One vector is turned by the same rotation once a tick. Each row is the vector after some number of ticks, and that number follows the row.
The counts run from 0 to 217.
[141 117 128  87 133 132  99 138  86 105  94 114  74 119 116 100 176 138
 137 154 132 167 121  88  85 128  66 132 140 163 163 124 102 100 132 112
 171 126 152 102 144 116 148 184 145 116  93 122 140 113 138 162 123  75
 196 118 133 103 135 154 136 113 117 137 130 103 116 119 138 129  98 135
 140]  156
[153 122 165 124  80 149  79  85 128 101 113  88  71 108 136  99 135 129
 121 111 108 160 135  85 127 131  85  81 153 134 180 102  90 101 121 141
 117 110 107 130 146 102 143 143 152 152 112  98 147  90 142 153 118  90
 161 138 100 102 128 106 142  91 105 123 111  87 124 141 142  88 101 132
 145]  197
[154 122 166  82 113 126  78 129  80  82 132 105  70 116  89 101 149 155
 119 119 155 164 125  97 110 119 108 108 111 164 145 112  84  87 143  94
 156 135 140  94 135  90 145 141 119 137 102 156 139 108 112 153 110 106
 167 121  67 142 139 119 172 107  95 119 106 120 118 126 131 133 112 137
 160]  182
[135 118 150 129  89 108  63  94 107 119 113 103  94 131 131 130 117 121
 132 129 133 185 142 124  94 126  97 110 135 153 166  82 109  95 143 111
 155 123  89  86 126 123 166 153 156 152 146 112 120 107 109 154 124  74
 177 142 130 107 131  80 141 127  93 137  73 122  93 129 102 104  89 148
 120]  120
[121 113 142  88 105 131  77 106 130 120 129  83  70  93 125  86 120 153
 106 174  97 145 106  98 106 130  67 134 128 142 163 145 143  72 142 139
 134 129 106 107 141 124 142 160 124 164 125 106 142  98 147 152 120  88
 174 135 107  93 163 116 140 101 126 135 100  82 129 102 150 107 116 148
 119]  38
[134 135 156  96 122 120  52 116  70 112 141 110  83 120 117 103 141 121
 138 131 121 171 128  97 123  98  70  96 127 168 146 106 100  86 106  97
 180 115 137 107 146 106 173 153 136 153 130 120 148 121 122 152  86 104
 168 139 100 107 146 123 170 110  95 116  86  98 132 120 139 109  93 155
 143]  25
[157 122 157  96  97 144  71 113 122  90 142  87  84 143 124 108 131 141
 113 136 148 193 155 115 127 124  88 119 140 119 175  90 100  92 131 107
 164 131 103 120 161  95 145 132 149 148 117 119 143 117 139 164 102  56
 161 150 104 136 111 112 143 135 123 107  73 106  96 127 116  91 121 120
 137]  93
[153 127 164 110 117 125  83  69  94 118  95 108  83 110 154 117 153 121
 122 157 129 167 109 101  93 115  82  87 159 151 141 111  97 106 145 112
 168 122 147  92 121 115 148 159 175 137 113 117 134  86 126 151 130  90
 155 131 103  92 144 124 140  96 117 127 112  95 115 114 122  96  59 156
 101]  216
[110 119 154 109 122 134  63 110 101  79 114 102  77 117 131 110 125 130
 148 149  99 169 127  92 108 119 106 139  87 139 181 111  76  95 129 100
 161 139  96 111 131 138 158 155 153 125 110 111 134 107 131 169 119  82
 166 152 132  81 155  96 143 125  83 124 105 116 126 124 124 133 104 154
 127]  29
[136 111 180 114 105 107  77  89 126 141 156  82  96 118 118  82 138 144
 103 159 109 155  97 119  72 145  96 124 138 163 155 141  97 105 139 121
 165 118 108 121 161 108 140 146 108 141 130 135 130  99 118 153 116  89
 197 132  97  78 161 141 141  88 130 114  91 105  97 113 161 125 110 133
 137]  144
[163 111 159  93  96 133  64 124 138 134 134  97  85 138 120  95 140 168
 101 138 144 149 139 143  94 142  90  95 165 171 176 147 105  76 130 112
 124  83 113 114 162  75 149 144 132 152 127 136 164 110 138 140  98  91
 176 129 105 136 120 121 129  93 129 137  89 122 125 118 159 118 118 116
 166]  171
[135 117 163 120  76 105  80  96 124 105 102  95  81 110 110 104 138 130
 109 151 131 183 166  90 107 133 111  94 120 145 187 107 112 105 161 139
 124 150 120  84 143 135 156 113 170 161 141 111 149  78 118 142 134  79
 177 125 113 134 161 122 184 131 107 113 100 140 131 130 106 124  89 157
 133]  207
[154 102 137 100 115 158  70  89 118  80 108  85  83 135 133  97 134 120
 120 126 152 176 127 102 120 138 110  99 115 136 156 110  87  65 184  87
 157 138 114 100 164 109 142 148 141 135  94 161 129  98 131 167 112  91
 166 151 123 112 122  97 159 126  88 109  94 128 127 129  98 125 102 127
 139]  185
[126 116 181 130 105 115  66  85 131 133 119  89  92 132 139  78 130 130
 122 127 101 152 144 105  82 139 107 103 133 151 196 117  90 104 128 113
 160  76 119 123 162 127 165 145 145 151 146  91 131 119 120 157 112  79
 188 134 167  83 150 130 124  90 104 124 105 131 118 124 156  97  81 138
 149]  139
[123 120 135  81 125 135  89 157  97 111 104 125  72 117 105 109 190 145
 138 165 126 173 135  87  89 116  83 144 118 170 170 148  85 108 118 111
 161 138 142 104 143 110 155 180 141 107 106 137 137 107 139 166 116  69
 194 127 129 117 152 151 142 124 121 133 123 113 111 117 138 144 104 142
 153]  155
[136 133 147 119  95 114  94 131 112 132 125 105  67 102  80  98 123 149
 124 167 111 166 149 109  88 139  79 114 130 148 189 131 141 102 127 129
 133 122 151  89 135 120 162 156 130 174 149 109 146  90 142 143 118  82
 175 127 112 108 142 158 173  95 115 154  98 106 124 123 146  99  99 168
 146]  44
[159 122 179  89  95 136  76  97 102  75 124  98  80 110 129  91 174 161
 113 125 143 185 128  90 127 124  88 110 157 162 169  86  85 136 116 126
 139 134 110 126 114 111 139 147 165 137  93 119 151 118 132 161 121  79
 176 119 101 132 127 125 163 127 120 114 113 107 104 125 129 106 111 138
 151]  90
[161 117 199 114  97 121  57 103 128 123 135  89 114 127 141 103 127 121
 104 142 143 140 136 117 119 116  73  84 141 146 164 113  93  98 134 102
 172  83 128  99 132 109 159 119 152 175 147 121 158 109 125 149  97 101
 159 141 112 139 149 107 152 105 119 118  72  90 125 132 131 105  82 137
 148]  112
[126 121 160  99 123 131  68  81 114 108 129  90  66 119 141  76 123 142
 125 131 104 161 123  93 104 123  76 118 143 139 150  92 119 101 119 116
 156 131 108  94 136 125 149 162 134 155 128 106 137 137 158 170 130  94
 172 135 129  82 142 112 137  86  88 124 106  90 128 109 138  84  86 131
 124]  32
[166 121 171 115 113 132  68 109  87  89 140 117  69 134 107 103 153 169
 120 138 136 174 121 135 101 117 130  88 136 164 183 110  88 100 122 109
 143 132 131 121 143  95 148 136 158 135 135 128 161  80 122 149 104  83
 140 114  85 130 132 146 159 117 100 135 137 138 114 102 137 120 108 173
 137]  83
[109 114 156 126  84 122  90 123 133 135 113 116  82 107 101  92 143 160
 123 162  95 160 162  97 105 130  72 126 133 169 196 140 124 110 138 118
 115 118 118  79 131 127 180 138 151 162 150 102 127  93 129 158 127  82
 188 152 146 127 145 134 145 106 117 150  97 118 113 113 138 111  95 142
 165]  42
[159 117 150  77 122 144  86 115  87  89 123  92  80 126 110  92 144 143
 117 118 158 166 121  92 118 123 105 111 117 148 145 114  99  61 163 105
 171 133 141  93 152  90 133 145 113 143 102 162 136 114 121 156 104 106
 177 130  83 123 147 125 164 106 102 116 106 106 115 130 123 124 103 123
 140]  183
[143 139 143 103 104  99  73  99  86 129 131 107  72 111 126 119 136 132
 113 144 129 169 111  94 115 121  79 121 125 157 125 121 128  65 154 118
 174 132 121  89 144  95 161 163 112 147 120 119 109 125 114 162 118  80
 171 134  79  87 153 104 138 100 115 130  80  84  95 127 122 103  93 149
 105]  124
[104 129 181  89 103 126  62 117 129 123 149  91  61 110 108  92 131 164
 107 170  88 145 140  99 122 110  94 149 101 144 172 141 107  91 132 112
 129 146  82  97 128 108 162 138 121 149 131  90 125 123 142 156 134  83
 169 150 109 110 156 120 138 102 114 137 100 101 116 100 145 113 114 143
 136]  36
[141 119 153  77 137 153  58  97 102  99 114  98  70 135 115  95 163 170
 115 116 138 165 126  89 128 104 108  90 124 160 153  93 105  88 146 109
 126 152 117  90 125  96 161 132 164 131 109 118 152 128 136 157 133 105
 168 137 121 145 141 125 160 120  86 127 133 135 137 102 117 107  83 144
 134]  188
[124  97 163 118  94 117  94 102 138 108 120  99  89 128 135  87 158 148
 104 196 111 181 123 125  86 152 102 135 130 166 187 131 113 113 157 114
 150 142  96 103 139 143 140 149 159 133 141 130 121  83 123 162 132  73
 194 145 143 102 139 129 160 121 118 136  93 126  96 104 116 135 122 156
 126]  147
[147 126 117  60  98 123  75 107  99  85 105  88  70 112 108 106 146 146
 106 135 136 182 141  87 121 119  74 127 148 128 161 109 112  73 142 155
 135 144 125 101 158 114 141 145 144 139  95 110 171 126 149 157 116  74
 173 119  99 115 155 116 134 121 120 107 117  94 123 114 130 122 105 114
 123]  97
[118 118 163  71 105 124  72 116 127 118 143  87  66  98 114  85 128 171
 102 177  89 146 115  97 113 118  85 147 115 147 166 148 121  80 140 128
 138 145 101  95 127 112 154 148 117 151 121  95 143 108 136 155 124  89
 174 139 104 108 164 129 136  94 124 143 105  90 116  95 143 112 112 142
 136]  37
[129 117 167  93  64 104  93 116  91  98 135 114  82 116 124 110 134 153
  89 157 127 163 132 142 122 126 104 133 116 171 169 125 115  68 154 103
 171 132 114  76 132 110 169 112 138 142 150 118 140 113 106 149 111  78
 153 135  91 134 153  98 148 102  99 135  84 111 103 110 117 139 117 156
 147]  16
[124 127 165 128  87  94  52 110  97 118 130 118  75 125 118 122 124 130
 134 132 143 194 148 109 105 117 105 115 117 155 167  93 103 109 138 109
 141 138  79  92 116 123 177 138 144 143 147 112 115 109 112 149 125  76
 166 135 113 105 139  85 155 124  95 140  80 123  99 135 111 108  97 166
 123]  121
[141 120 173  99  99 121  56 122 109  99 132 104 112 124 128 120 102 126
 109 161 135 159 136 127 104 115  96 121 104 134 190 120  93  85 157 107
 177 104 107  87 120 132 162 113 140 142 143 110 153  91 117 143  97  79
 157 142 110 145 167 105 152 130 120 137  76 102 111 131 115 122  95 155
 128]  114
[107 126 189 109  98 129  52 103 138 137 153  97  65 126 118  93 119 151
 122 159  93 157 150 115 114 116  99 130  95 132 174 132 103 101 131  96
 137 142  79 110 140 110 170 129 123 147 139 100 121 119 148 165 126  84
 158 161 121  96 131 107 138 106 103 131  78 111 121 109 134 106 113 144
 139]  35
[148 106 170 106  95 153  85 104 113  52 115  99  90 125 137 108 148 151
 121 145 126 181 116 114 123 136 118 120 125 142 196  99  69 113 145 107
 154 140  93 126 123 118 134 147 168 111 100 130 141  76 128 163 115  69
 158 136 109 119 121 112 145 124 105 125 115 120  87 130 116 122 131 144
 140]  88
[167 119 165  86 101 136  86  99 107  88 127  94  87 127 132  85 154 150
 105 116 147 187 123  90 120 112  75 106 169 144 163  76 110 119 113 122
 152 127 122 118 134  98 141 146 155 156 101 125 153 120 138 165 120  83
 169 119 104 130 125 123 156 115 123 116 113  95  90 120 125  83 100 117
 147]  91
[141 101 157  71  94 137  77 125 133 104 107  98  68 126 139  84 137 192
 101 162 139 156 142 126  99 136 124 109 140 158 203 121 124  87 136 114
 118 126 104  96 129 120 148 139 146 142 115 115 166 121 157 146 131  76
 183 111 133 139 125 123 132 103 108 152 121 121 146 105 137 119 113 160
 137]  168
[136 123 164  97  73 113  56 117 112 105 125  95  87 135 145 118 127 129
 114 133 126 154 149 129 106 126 108 117 126 137 188 133  68  74 127 130
 152  94  84 114 165 117 158 119 133 126 118 104 159 115 124 116  94  53
 170 128 117 101 148  95 101 110 117 118  86 122 129 130 143 140 119 130
 142]  8
[140  98 147 103 126 160  75 102 129  80  98  95  83 141 135  98 147 141
 124 122 143 171 138  93 127 119 122 102 111 143 173 113  69  79 166  95
 139 148  95 101 152 112 151 138 160 129  93 150 135 101 129 170 122  91
 181 158 137 121 125  92 165 142  79 111 105 136 134 124 103 132  98 129
 133]  186
[166 118 194  95  87 116  75 110 105 104 116 104  83  99 151 101 129 129
 107 156 130 146 132 104 124 126  96  62 140 152 170 111 103 110 125 120
 143 106 136  97 116 134 148 126 165 164 130 121 175  98 136 137 112  90
 160 117  97 122 141 109 172  97 113 129 103  95 166 135 128 113  87 167
 126]  110
[174 117 168 106 117 147  72  92  95  98 146  95  88 138 116 106 152 143
 108 128 132 165  93 121 111 120  93  97 151 158 168 121  69  89 134 108
 172 105 136 125 157  85 141 149 143 119 112 133 150  91 114 162  97  92
 151 132  80 118 134 135 125 102 123 117 120 112  85 115 156 116 112 122
 145]  85
[134 112 150 112  76 126  87  90 126 108  96  92  95 121 121 101 133 120
  99 161 126 175 160  92 100 144 102 104 132 129 190 107 105  99 183 133
 136 137 125  80 147 144 156 112 158 156 138 113 138  81 116 150 127  84
 175 136 138 136 167 116 154 127 104 116  93 128 124 127  99 116  89 132
 130]  206
[135 113 156  95 122 149  62 106 114  88 108 105  69 132 124  87 163 161
 122 122 131 172 142  83 132 105 119  95 108 154 166 101  75  95 151  99
 130 155  99 100 129 108 164 132 166 128 101 125 140 117 130 160 129 102
 177 145 126 136 132 111 167 134  82 112 122 138 138 114 114 129  88 142
 136]  187
[132 113 150 125  87 114  79 102 119 117 108 110  69 105 144 123 138 115
 118 152 110 170 127  98 132 136  91 118 103 142 147 134 100  72 166 103
 157 141  95  99 158 105 166 164 139 130 120 122  96 109 126 162 116  67
 176 160 110  66 130  88 138 107 104 124  74 104 115 134 106 120  97 140
 113]  126
[134 127 154  97 108 167  57  97 119  89 124 110  77 130 110 112 151 161
 118 133 105 148 135 101 139  97 101 114 108 127 187 133  67  67 145 122
 133 130  95  99 142  90 163 133 146 118 110  89 130  93 136 156 118  78
 142 162 115 129 148 106 116 118 103 130 118 110 103 116 138 119  94 134
 146]  193
[132 123 138 108 124 139  60 104  83  95 118 108  95 135 126 109 108 111
 137 132 112 170 125 116  99 110  76 124 111 128 156 116  98  64 130  90
 203 106 124  93 156 121 164 151 130 136 127 123 136 115 127 174  85  83
 149 160 130  88 151 111 123 114  91 122  79 103 110 124 128 115  94 133
 138]  27
[129 107 169 117  95 108  97 119 124 118 122 102  81 115 122  84 169 163
 120 185 121 182 126 109  89 143 102 126 136 180 191 126 117 127 127 111
 134 148 101 114 132 130 157 153 171 133 135 132 127  89 126 159 133  76
 200 131 130 106 133 133 176 127 112 132 100 132 111 104 126 130 113 169
 139]  148
